rotation ticks, each row followed by its count of ticks:
The counts run from 0 to 509.
[124 162 114 147 149 109 136 128 158 149 134  67 108  94 112 153 143 146
 132  93 132 125 150  87 125 129 156 123 162 118 126 177 149 128 154 139
 152 125 159 120 128  79 106  94 162 151 135 110 142 111 173 166 106 134
 109 165  82 141 105  91 187 136  84 136 156 170 135 133  66 181 106 138
  90 135 147 119 133 134 137 111 123 154 113 157 162 139 119]
427
[124 198  82 134 141 129 133 141 147 143 131  75 100 104 125 162 144 109
 105  99 161 112 135 107 137 133 170 129 158 125 150 117 124 161 129 143
 137 119 168 122 120  89  80 109 135 168 140 117 144 101 168 110 112  97
 134 148  75 127 102 107 168 130  98 136  84 174 129 170  61 120  89 110
 109 122 137 147 131  92 104  98 129 164 100 104 159 134 133]
460
[121 186  87 158 148 168 166 157 152 158  92 112 124  94  99 128 136 109
  99 121 135  99 126 117 116 123 159 133 117 125 111 153 137  73 118 148
 133 150 143 125 156 120 126 146 141 139 134  98 145 117 125 131 121 107
  96 185 139 145  73 114 167 174  88 124 146 212 169 161 112 104  95 115
 103 122 168 112 147 102 158 130 132 142 115 158 137 119 111]
499
[106 176 109 174 152 173 144 127 165 124 124 120 105 102  98 156 160 122
  78 114 109 102 144 109 122 104 123 122 104 125 103 144 133 115 113 122
 128 114 167 124 165 120  91 136 176 141  96 115 138 137 129 126 125 146
  94 169  90 139  74  85 176 132 101 145 147 212 162 157 112 133  71  97
  96 134 152 123 148 120 131 150 118 127 122 154 134 120 102]
21
[118 190  88 146 135 140 133 138 145 131 136  89 100 109 119 177 143 106
 104 101 155 111 132 105 131 125 165 129 154 119 140 116 124 166 118 146
 144 120 170 115 131  89  82 113 139 166 133 124 145 108 164 112 115 101
 125 144  76 125 110 103 165 122 101 145  83 190 128 173  69 114  74  99
 110 120 146 154 128  91  99  97 131 164 106 100 152 128 128]
461
[122 183  89 157 147 163 167 153 161 165 100 103 124  88 108 125 133 110
 107 114 132 106 124 116 114 128 169 138 122 120 108 162 137  72 127 137
 144 153 143 127 158 116 124 145 136 141 128  98 154 112 133 141 118 109
 100 178 141 144  79 111 164 176  81 126 148 211 175 159 103 105 105 120
  98 121 168 114 149 103 159 131 126 144 111 161 154 123 114]
500
[ 96 166 136 111 137 131 141 174  95 128 148 134  91 147 166 122 128 148
 105 106 142 115 173 121 107 142 101  99 146 111 126 104 136 141 124 193
 118  84 148 155 157 133  80 144 181 145 166 101 134 139 121 105 103 151
 147 167 131 126  59 135 161 126 111 124 139 201 126 151 123 102 111 106
 158 120 138 147 130  78 120 153 156 108  84 123 165 131 111]
251
[ 73 156 141 115 151 156 150 136 139 149 137 117  91 168 144 142 144 137
 111 102 129  74 154  95 124 126 118 117 138 127 154 135 148 145 148 143
 152  66 163 113 130  99  72 121 193 132 143 121 112 129 125 118 112 135
 117 167  86 136  71 100 166 127  99 143 154 204 111 159 108 168  94 116
 123 123 130 133 153 102 148 143 148 128 119 161 134 164 115]
435
[ 98 185 119 161 134 147 119 122 173 172 131 129  76 143 106 116 152 127
  81 124 101 104 171 135 126 150 128 115 113 122 136 131 128 160 115 116
 129 107 172 144 109  97  53  97 145 108 130  98 133 117 137 124 135 112
 116 129  56 141  93  83 166 119 127 120 117 146 138 164  73 161  82 111
 140 148 141 122 143 139 113 150 133 129 108 158  88 156 125]
401
[106 196  97 151 146 181 163 157 147 150 108 125 115 109 104 127 137 100
  86 124 138  92 138 116 112 129 148 136 102 128 118 128 124  88  93 153
 123 135 145 133 153 121 102 142 136 134 132  99 133 117 120 107 136 110
  96 180 125 144  73 108 164 160  92 142 127 215 166 175 105 100  83  98
 116 117 163 118 149  93 149 138 131 134 117 155 123 129 117]
497
[120 186  82 114 114 100 149 175 129 191 115 104 110 132 136 154 124 123
 156 100 148 104 144 128 122 133 166 121 181  92 138 142 140 135 161 178
 151 152 144 143 115  98 104 104 117 137 205  88 119 110 151 145  88  92
 128 178 121 141 112 125 161 165 111 110 127 156 138 138  90 122 118 148
 126 120 146 116 131 104 127  93 165 144  70 113 152 149 141]
165
[124 157  99 121 138 113 103 145 163 207 104  95  86  98 152 141 176 113
 114  90 106 118 134 152 109 148 141 124 132 115 143 164 144 132 185  96
 141 124 186 137  96 125  81 108 171 141 147 102 141 128 130 143 104 115
 128 128 102 125  60 114 120 193 136  80 141 141 146 164  98 143 120 126
 109 148 142 139 154 128 123 127 120 134 104 110 147 146  99]
379
[108 179  94  98 118 120 150 180 117 196 115 123 108 156 140 141 128 124
 154 102 143  82 142 128 122 131 155 118 159 102 151 134 145 133 163 183
 147 127 138 151 110 113 101 118 131 127 203  86 101 119 126 133  91  92
 123 187 134 139 102 131 149 174 111 113 133 171 128 142 107 129 116 142
 128 108 143 118 134  92 138 107 170 129  76 123 139 160 142]
163
[134 201  74 164 122 139 160 172 134 136 115 150 105 140 127 139 135 118
 104 137  97 102 161 139 121  83 118 116 114  83  84 143 123 115 132 157
 132 126 149 145 166 127  93 141 127  90 144  88 137 146 118 129 106 135
 120 184 143 149  81 101 173 140 115 111 142 196 177 137 121  99  95 116
 119 132 173 106 151 129 117 146 177 112  81 144 137 139 127]
206
[ 86 147 130 109 131 116 114 144 144 201 130 106  99  93 105 136 157 148
 145  77 145 120 148 132 119 154 140  87 168 138 146 144 167 130 159 161
 119 138 159 164 103 118 114 100 180 178 180  83 106 114 138 156 108 110
 115 162  80 120  87 126 154 180 117 115 172 151 137 143 118 163 112 145
 108 123 104 141 117 104 135 119 110 117  86 108 146 132 103]
348
[131 200  69 149 110 128 137 149 147 156 143 131 102 142 124 177 114  95
 117 115 122 121 139 140 130  88 149 107 133  98  94 116 137 162 151 148
 140 127 162 144 143  97  87 118 101 102 135  86 140 119 165 123  95 128
 135 150  86 133 121  82 174 118  96 122 100 152 148 137  95  96  67 109
 112 121 162 166 129 106  72 121 175 141  84 100 147 132 145]
186
[112 165 110 138 120 128 157 160 151 182 103 111 116 131 122 143 130 119
 146 102 132  93 119 119  85 127 139 132 129  83  96 156 156  79 136 169
 153 163 133 146 140 105 110 125 123 129 165 107 136 115 130 167 109 112
  71 189 134 153 100 108 161 178 100 120 177 181 153 137 110 137  91 135
 111 125 171 108 152 120 157 127 139 128 103 174 150 133 106]
132
[114 154 102 144 135 137 124 156 137 181 116 135 111  88 136 104 161 147
  96 119  99 117 159 156 136 136 132  94 142  97 107 139 137 129 163 119
 128 134 164 152 155 168  98 139 166 147 152  99 143 147 100 125  93 125
 165 132 147 129  37 147 139 189 132  84 145 189 153 153 153  75 129 123
 140 142 143 127 132 100 113 155 154 124  85 118 166 125  96]
285
[103 163 111 109 152 140 149 154 129 154 111  97 100 144 162 152 168 122
 108 103 135  69 139 106 120 126 120 137 145 106 153 134 130 138 160 129
 163  79 164 103 133 119  72 135 186 156 158 143 126 134 113 115  97 120
 130 169 127 135  54 132 140 157 116 129 131 216 116 172 112 132 111 113
 130 122 143 120 156  96 146 121 144 138 111 134 156 160 109]
452
[138 188  83 162 134 135 157 172 131 143 114 146 103 133 136 136 133 120
 108 137  95 109 151 138 125  90 124 117 117  86  83 152 127 106 151 156
 134 126 152 140 165 125  96 141 136  93 145  84 144 146 124 138  94 141
 126 181 148 155  77 106 174 151 113 103 148 194 175 132 116 103 103 122
 119 138 178 107 155 134 118 145 173 121  85 150 140 146 127]
207
[ 80 161 153 141 138 144 133 130 146 141 143  86 103 122 138 115 135 144
  89  96 148  99 160  92  99 187 127 132 150 114 138 110 135 140  94 152
 143 104 156 133 138 102  59 112 161 169 146 146 162 100 152 110 138 119
 119 122  80 131  82 113 160 115  97 138 122 194 102 174  71 139  94 107
 160 131 152 142 131  96 130 147 121 158 121 173 157 128 106]
48
[109 159 122 141 120 128 124 150 120 130 159 126 104 111 150 152 131 134
 104  93 132 129 152 132 124 111 110  87 150  99  86 104 139 161 139 165
 126  96 157 153 167 133  87 136 161 158 123 114 153 138 145 117  92 156
 162 131  93 129  81 116 162 116 108 123 133 193 135 141 137  86  82 103
 129 123 138 180 121  81  71 153 161 121  91  95 191 105 102]
264
[106 187  88 165 107 159 134 136 173 168 119 117 110 113 113 166 142  94
  97 101 130  97 115 134  97 120 148 136 115  82  94 104 131 135 111 128
 148 150 158 143 144 115  83 120 102 146 117 146 149 108 149 121 121  95
 101 128  76 141 104  96 152 148 120 134 110 185 142 170 116  89  44  91
 119 127 164 155 141  94 101 132 132 157 120 121 146 104 107]
95
[133 164 126 155 143 102 120 128 165 152 125  75  94 112 137 126 154 137
 110 106 108 127 167 108 107 149 129 141 138  92 111 165 136 128 150 114
 159 121 173 124 134  95  62  96 154 131 128 129 174 110 161 157 119 133
 113 128  84 142  87  88 165 135 108 111 138 159 134 146  53 171 106 122
 126 160 170 116 147 160 126 141 127 155 114 174 152 143 104]
413
[122 147 114 151 139 132 121 146 158 183 118 115 116  62 126 104 149 147
 104 103  98 149 153 156 116 145 132  93 121 115  87 163 157  95 156 120
 125 149 161 163 149 148 114 134 165 146 127  81 169 131 131 148 102 148
 136 127 122 128  47 122 151 184 111  81 172 163 168 143 135 104 124 125
 113 152 158 147 128 118 121 164 125 127 102 132 173 104  87]
302
[137 167 117 159 135  99 125 130 169 151 122  73  94 104 135 131 154 143
 115 106 101 122 155 111 112 150 138 142 140  94 113 173 136 118 150 116
 160 127 170 122 127  95  69  98 150 133 138 124 169 113 163 169 111 132
 110 136  94 140  83  88 164 140 112 105 144 156 137 139  55 177 112 133
 124 156 165 105 146 160 132 133 125 149 115 173 154 147 106]
412
[114 157  99 124 144 137 131 158 131 187 129 117 114  80 121 104 131 145
 112 106 134 140 169 144 153 150 168  73 159 146 147 133 147 145 167 146
 111 127 161 155 130 140 120 123 170 164 161  56 133 125 136 118  94 118
 180 134 118 114  62 149 156 168  98  95 127 159 149 153 133  96 139 130
 126 124 116 146 107  79 110 127 151 129  74  91 167 131 120]
272
[110 162 105 162 121 154 131 150 137 154 129 148 113 105 120 129 159 144
  87 122  94 103 160 149 138 108 115  86 138  88  88 115 128 145 139 132
 125 125 156 155 174 158  85 135 160 148 138 116 130 154 109 116  95 139
 156 136 119 139  60 137 156 159 135 118 146 205 156 143 165  71  94 105
 136 136 143 135 132  95  92 154 154 115  88 109 158 115  99]
282
[117 176  97 136 132 123 100 127 171 192 125 107  79 102 118 142 154 107
 103  99 119 133 149 152 119 155 152 112 128 126 144 133 141 156 144 109
 122 128 190 145  90 109  68  93 149 130 133  90 142 105 157 128 127 106
 123 119  58 117  94  87 139 146 130 105 103 119 143 168  70 146  89 118
 118 143 135 159 134 121  97 121 115 139  98 105 124 139 122]
383
[108 184  93 158 133 156 126 126 175 165 113 139  93 119  92 177 177 108
  99 112  91  95 139 142 124  84 124 106 106 115 108 144 138 140 147 111
 128 126 175 143 125 113  86 109 161 127 121  97 107 140 118 136 114 120
  90 164  67 144  92  79 160 150 135 130 144 170 159 151 129 146  64 111
  83 132 134 128 151 124 112 132 126 110 105 113 106 136 113]
389
[101 161  96 127 130 170 142 143 171 217  98 111 117 118 138 130 137  96
 114 103 120  91 106 145  96 139 149 138 104 108 116 141 153  94 170 103
 158 141 155 139 124 139  98 138 136 126 132 110 147 116 118 129 108 105
 120 140 129 138  58 115 126 200  97 102 148 180 145 173 132  98 100 105
 111 124 167 147 155  94 147 151 137 141 127 142 144 141  99]
101
[129 162  93 120 136 109 107 138 168 207 108  95  87  97 143 136 169 118
 115  85 110 124 143 150 111 157 148 120 126 120 148 153 144 138 180  99
 140 125 188 140  96 123  75  97 162 145 148  92 143 118 137 140 108 111
 130 122  92 119  67 110 129 178 136  86 124 128 140 170  81 146 117 125
 109 148 141 143 144 125 121 124 111 133 102 108 136 145 104]
380
[100 167 105 115 120 124 159 158 140 194 120 109 118 145 121 154 110 124
 166  92 140  91 123 107 111 121 156 112 150 108 124 153 164 110 163 185
 149 147 130 147 124  99 128 119 128 131 180  81 110 110 149 163  94 109
 104 197 118 142 117 103 169 170  82 131 172 160 138 130 118 154  99 148
 101 104 148 131 132  96 149 112 157 132  90 147 154 146 130]
148
